In the data rows, the value 500 means zero.
Every row has a hidden score. How much higher is the second row's score than the first row's in each pair? 10 means about the same, 20 much higher and 0 much lower. The score is a weighted sum of the row's numbers plus the product of two more (or one squared), each taken from its middle value.
589|543|402|447|236|560|725|512|498|537
544|457|218|727|300|679|649|668|680|334 ~ 9
490|749|623|425|628|555|290|476|511|388
405|460|599|702|665|356|494|442|511|571 ~ 8
724|507|522|494|322|450|584|665|506|519
541|408|279|473|350|444|586|553|594|538 ~ 14
422|215|576|645|548|386|695|354|472|706
548|609|354|408|532|656|478|565|426|426 ~ 14
529|720|521|396|665|619|461|530|459|483
386|517|419|494|663|556|358|442|465|422 ~ 8
622|470|468|417|272|470|626|522|413|470
729|524|557|423|356|538|524|486|463|450 ~ 10
358|394|540|517|511|526|266|444|407|539
703|574|531|383|328|504|624|496|514|569 ~ 12
475|460|611|371|508|401|542|307|447|650
569|652|184|421|426|687|324|509|585|383 ~ 12
502|755|452|483|470|459|558|557|603|503
455|568|529|438|711|425|399|345|509|571 ~ 8
341|342|620|684|486|346|457|537|315|569
534|318|498|385|479|463|289|528|557|645 ~ 16
577|401|515|469|272|591|727|625|521|513
639|719|254|475|492|632|485|688|614|336 ~ 11
348|535|596|677|754|392|466|336|444|583
394|523|630|532|520|510|396|484|661|438 ~ 15
721|511|295|379|434|450|519|480|485|641
443|475|458|288|567|355|571|387|576|570 ~ 13
292|611|517|488|553|496|359|452|435|609
521|554|531|464|519|557|332|514|491|429 ~ 10
409|610|546|503|526|539|516|531|552|423
538|614|521|526|392|514|641|451|410|320 ~ 8
534|606|470|423|557|372|329|565|639|498
728|397|251|473|339|452|629|462|532|462 ~ 9
340|521|486|428|562|509|400|524|547|422
651|387|742|446|413|348|502|367|306|612 ~ 4
409|582|490|434|548|414|644|330|515|458
579|594|405|469|414|476|450|608|620|518 ~ 13
500|673|430|515|532|574|548|436|468|494
334|596|324|471|645|573|285|570|529|488 ~ 13
614|334|495|457|365|432|511|549|436|546
329|508|592|688|578|415|484|264|310|557 ~ 11
488|395|598|565|477|594|425|549|564|486
541|552|328|468|334|583|712|617|498|477 ~ 10
287|406|695|615|724|460|399|444|499|606
664|622|563|296|360|421|588|403|467|547 ~ 13
564|393|379|442|290|388|521|591|592|511
413|574|474|573|422|554|332|485|556|491 ~ 10
355|389|457|621|571|409|544|429|500|464
474|559|282|440|486|479|446|639|582|461 ~ 13
510|692|435|462|584|617|541|551|490|282
363|460|728|623|660|427|364|475|532|544 ~ 10
432|579|561|520|659|487|454|516|459|394
513|496|548|593|431|563|612|476|456|501 ~ 8
560|367|583|381|581|378|401|441|470|724
269|424|568|572|597|536|360|307|369|507 ~ 9
755|530|352|465|346|617|650|627|726|576
566|462|254|320|408|476|629|454|509|661 ~ 12
540|571|713|570|419|442|760|440|389|647
491|443|642|505|549|386|496|438|558|523 ~ 14
382|433|535|604|436|444|527|505|508|574
556|761|269|654|627|918|504|938|770|069 ~ 7
442|478|658|574|462|493|512|403|398|407
651|636|530|355|333|713|557|615|493|554 ~ 11
528|544|536|438|671|538|370|424|578|386
648|736|468|213|587|629|505|514|627|340 ~ 14
478|564|413|582|405|494|644|551|623|505
526|810|299|468|478|667|610|721|655|430 ~ 12
515|631|435|483|259|578|507|636|589|412
601|418|695|588|525|542|556|411|474|542 ~ 5
508|732|448|318|444|541|439|523|518|429
663|566|500|498|496|537|596|618|479|430 ~ 6
266|487|564|514|547|436|551|447|391|525
372|410|568|622|516|449|491|383|367|582 ~ 8
632|420|277|594|286|481|771|583|354|464
441|379|525|309|490|328|546|395|482|601 ~ 16
397|388|568|517|336|469|634|661|531|459
447|353|672|746|450|449|606|477|305|547 ~ 4
470|599|418|454|505|535|437|575|577|559
542|372|630|389|653|416|446|299|414|640 ~ 8
447|352|777|497|618|380|550|181|355|752
470|632|375|527|354|677|462|694|569|392 ~ 13
532|544|524|576|375|435|658|626|487|450
540|512|429|540|312|600|624|562|577|383 ~ 11
356|364|754|601|637|546|296|327|450|469
754|473|396|346|315|512|592|597|553|603 ~ 11
478|418|369|324|514|414|537|446|382|606
545|521|557|562|409|564|587|645|487|475 ~ 8
224|522|558|614|637|510|425|362|502|428
614|586|418|566|562|719|558|554|598|481 ~ 6
291|451|567|755|673|577|394|468|482|315
543|358|397|375|281|510|658|499|568|541 ~ 14
477|489|680|516|563|462|467|499|525|454
473|530|472|530|516|514|574|581|701|465 ~ 10
424|615|394|393|475|564|410|565|547|417
455|385|435|568|414|563|568|584|565|486 ~ 7
466|637|334|554|461|542|598|542|531|447
527|632|371|469|406|502|582|561|367|414 ~ 9
523|332|595|555|475|508|533|637|419|499
513|466|472|276|661|558|482|398|490|656 ~ 15
463|549|598|507|584|413|461|494|431|624
449|532|451|716|334|568|658|930|796|218 ~ 13
288|610|644|781|730|570|435|487|399|339
432|560|491|520|552|517|461|490|543|457 ~ 15
536|603|615|498|626|549|403|580|530|410
516|378|653|641|542|472|473|584|406|599 ~ 5
465|386|598|595|488|388|639|384|222|691
265|500|589|809|661|593|391|463|515|334 ~ 13
505|543|602|468|533|511|394|619|625|478
667|501|349|298|430|319|411|409|427|607 ~ 9
529|490|584|331|476|270|530|420|454|698
432|537|125|525|426|424|585|469|457|475 ~ 10
555|277|568|556|566|512|424|499|412|455
642|250|499|343|530|392|482|381|380|591 ~ 12
247|396|421|687|671|588|297|491|495|379
414|442|582|502|661|527|284|354|553|349 ~ 13
521|469|437|409|408|494|643|514|484|579
381|638|571|531|550|495|423|459|513|580 ~ 10
620|510|482|507|475|347|723|542|481|482
550|363|479|561|354|444|564|495|557|554 ~ 13
718|377|378|341|382|443|635|453|416|689
603|557|482|598|391|526|589|636|498|474 ~ 10
541|307|624|464|517|355|496|317|354|655
632|534|429|310|365|579|608|502|618|432 ~ 13
675|575|613|419|378|602|460|673|550|377
644|552|317|300|472|495|397|460|532|476 ~ 12
539|713|483|547|295|495|665|555|347|450
519|560|513|404|615|371|343|242|521|583 ~ 17
439|405|646|585|530|528|618|460|572|539
814|553|201|356|261|513|625|727|642|414 ~ 16
200|477|447|791|749|494|288|467|575|484
198|588|555|535|570|395|353|489|539|480 ~ 13
455|387|435|462|450|388|587|324|446|653
348|631|572|578|632|518|350|471|519|436 ~ 10
526|551|609|550|488|448|584|552|347|574
429|509|701|409|458|343|323|346|472|579 ~ 16
213|558|519|735|705|763|424|419|511|361
587|589|471|423|476|464|620|430|533|554 ~ 18
391|398|509|526|540|595|507|494|493|413
491|492|421|458|767|573|447|486|566|457 ~ 10
466|502|430|297|499|445|356|367|552|542
275|522|589|718|686|675|333|424|457|272 ~ 3
629|503|529|538|316|449|657|560|593|539
418|604|489|770|641|599|533|563|515|360 ~ 4
444|506|526|520|547|395|344|451|414|567
245|565|601|511|761|408|141|444|305|408 ~ 7
450|579|579|542|667|637|308|497|538|420
229|416|712|801|574|588|490|465|518|387 ~ 7
579|366|459|565|051|460|773|664|473|674
279|435|688|600|711|629|332|364|354|630 ~ 7
684|484|507|395|479|374|593|526|436|477
610|446|562|396|557|427|409|329|441|808 ~ 9
670|869|272|138|502|524|490|570|678|455
636|476|631|584|269|611|705|569|528|501 ~ 1
553|614|420|535|492|350|413|465|537|376
364|460|542|499|650|438|408|407|504|561 ~ 5
536|367|522|373|556|289|304|463|377|732
574|584|386|421|425|615|638|611|695|365 ~ 15
589|296|635|430|414|275|624|316|388|703
516|567|592|571|373|520|591|432|508|605 ~ 10
582|545|392|401|381|489|465|603|557|342
640|524|579|473|426|663|636|657|734|382 ~ 6
714|566|382|491|436|522|608|548|679|428
377|403|519|544|644|294|459|510|347|497 ~ 8
342|588|545|491|638|444|413|408|470|432
538|623|464|518|430|575|718|582|623|373 ~ 7
711|664|315|425|298|602|543|678|605|490
546|491|384|710|310|722|717|761|669|330 ~ 5
564|402|526|575|454|579|510|460|552|507
371|386|574|379|602|355|339|413|450|571 ~ 12
426|465|555|563|403|449|493|386|421|521
563|821|578|468|421|626|619|576|526|361 ~ 9
512|462|509|818|470|777|599|740|546|198
435|540|562|549|609|456|427|447|502|487 ~ 16
357|470|490|545|548|570|327|370|376|535
674|504|372|423|299|589|529|446|546|617 ~ 13
135|852|356|710|813|779|244|607|633|111
410|550|475|528|466|650|586|362|459|353 ~ 9
447|470|644|849|299|579|736|586|472|497
239|547|543|818|562|589|616|530|396|410 ~ 8
450|398|554|669|312|499|663|670|433|585
533|507|492|544|566|464|427|420|485|355 ~ 14
270|558|569|746|680|525|428|581|432|404
495|387|602|507|473|259|377|314|346|614 ~ 14
295|315|321|512|545|375|425|563|503|356
239|523|598|590|692|564|206|399|408|586 ~ 6
577|427|618|496|370|514|403|600|609|413
520|556|450|519|455|475|715|665|429|416 ~ 8
434|326|464|459|616|570|509|508|421|462
540|512|320|380|430|480|485|649|602|335 ~ 14
396|487|538|442|487|628|533|305|590|644
593|597|341|776|375|769|654|785|725|255 ~ 7
511|511|536|418|629|368|457|501|435|754
393|638|720|491|754|590|322|598|539|514 ~ 13
389|488|639|463|534|429|456|469|478|555
581|363|552|489|578|479|421|490|458|518 ~ 8
479|489|509|659|400|353|730|602|523|490
678|689|092|457|205|706|612|596|472|378 ~ 11
662|553|488|336|338|503|722|564|363|616
431|415|705|691|640|398|416|470|436|516 ~ 9
627|405|489|404|376|364|716|500|394|673
403|504|649|521|559|521|441|583|471|449 ~ 11
220|441|584|404|607|353|523|352|388|753
346|587|626|510|506|475|497|277|414|494 ~ 9
566|521|425|511|437|532|482|697|673|465
559|357|385|505|404|570|629|687|485|534 ~ 7
494|465|344|583|366|599|621|591|485|506
406|406|545|473|588|549|343|372|490|436 ~ 12
492|591|428|270|429|519|492|483|483|595
530|450|569|388|558|405|394|308|489|440 ~ 10
509|495|611|566|362|403|655|435|289|630
461|546|483|473|621|474|441|495|577|543 ~ 15
554|639|348|476|502|550|598|452|485|429
537|508|648|573|502|351|640|571|487|542 ~ 11
351|154|685|484|470|400|590|428|183|661
600|553|319|450|388|349|658|560|565|535 ~ 17
634|555|321|387|410|485|577|563|482|426
483|555|551|690|296|507|727|626|605|574 ~ 9
469|487|564|579|438|542|559|543|459|517
456|782|532|366|548|619|548|614|511|531 ~ 17
595|637|568|452|401|566|522|555|635|448
641|413|680|369|302|363|667|560|679|637 ~ 12
698|500|523|578|497|580|535|523|533|495
704|277|628|368|432|401|557|311|532|678 ~ 13
513|587|319|532|604|422|293|542|510|426
573|614|537|469|423|582|531|545|435|333 ~ 8
546|584|488|521|366|528|807|655|473|496
372|720|223|273|662|657|379|632|729|423 ~ 18
586|533|341|493|346|553|623|565|439|660
328|579|644|447|624|519|343|409|446|491 ~ 13
583|763|305|351|391|622|609|635|622|393
398|428|551|368|438|410|427|348|380|662 ~ 7
479|513|466|573|499|541|645|367|563|570
560|538|542|483|385|685|659|620|592|460 ~ 13
610|491|351|593|463|561|641|530|464|481
581|671|456|457|474|541|321|596|524|451 ~ 13
457|278|670|709|439|355|565|280|311|616
685|484|384|451|423|557|629|532|631|293 ~ 8
536|433|465|777|356|506|690|636|608|513
500|575|418|549|500|612|484|561|491|392 ~ 10
551|508|234|559|393|566|658|572|587|462
515|349|469|543|584|476|410|354|474|429 ~ 12
461|431|481|410|586|333|403|331|523|605
493|732|575|476|613|643|319|450|463|483 ~ 6
602|581|427|466|642|496|350|598|652|371
447|700|540|431|477|453|399|375|501|428 ~ 11
636|537|435|547|305|500|575|624|648|654
558|583|297|587|705|295|316|377|521|387 ~ 15
636|501|379|507|386|480|649|632|461|323
629|478|501|348|370|388|454|604|465|368 ~ 10
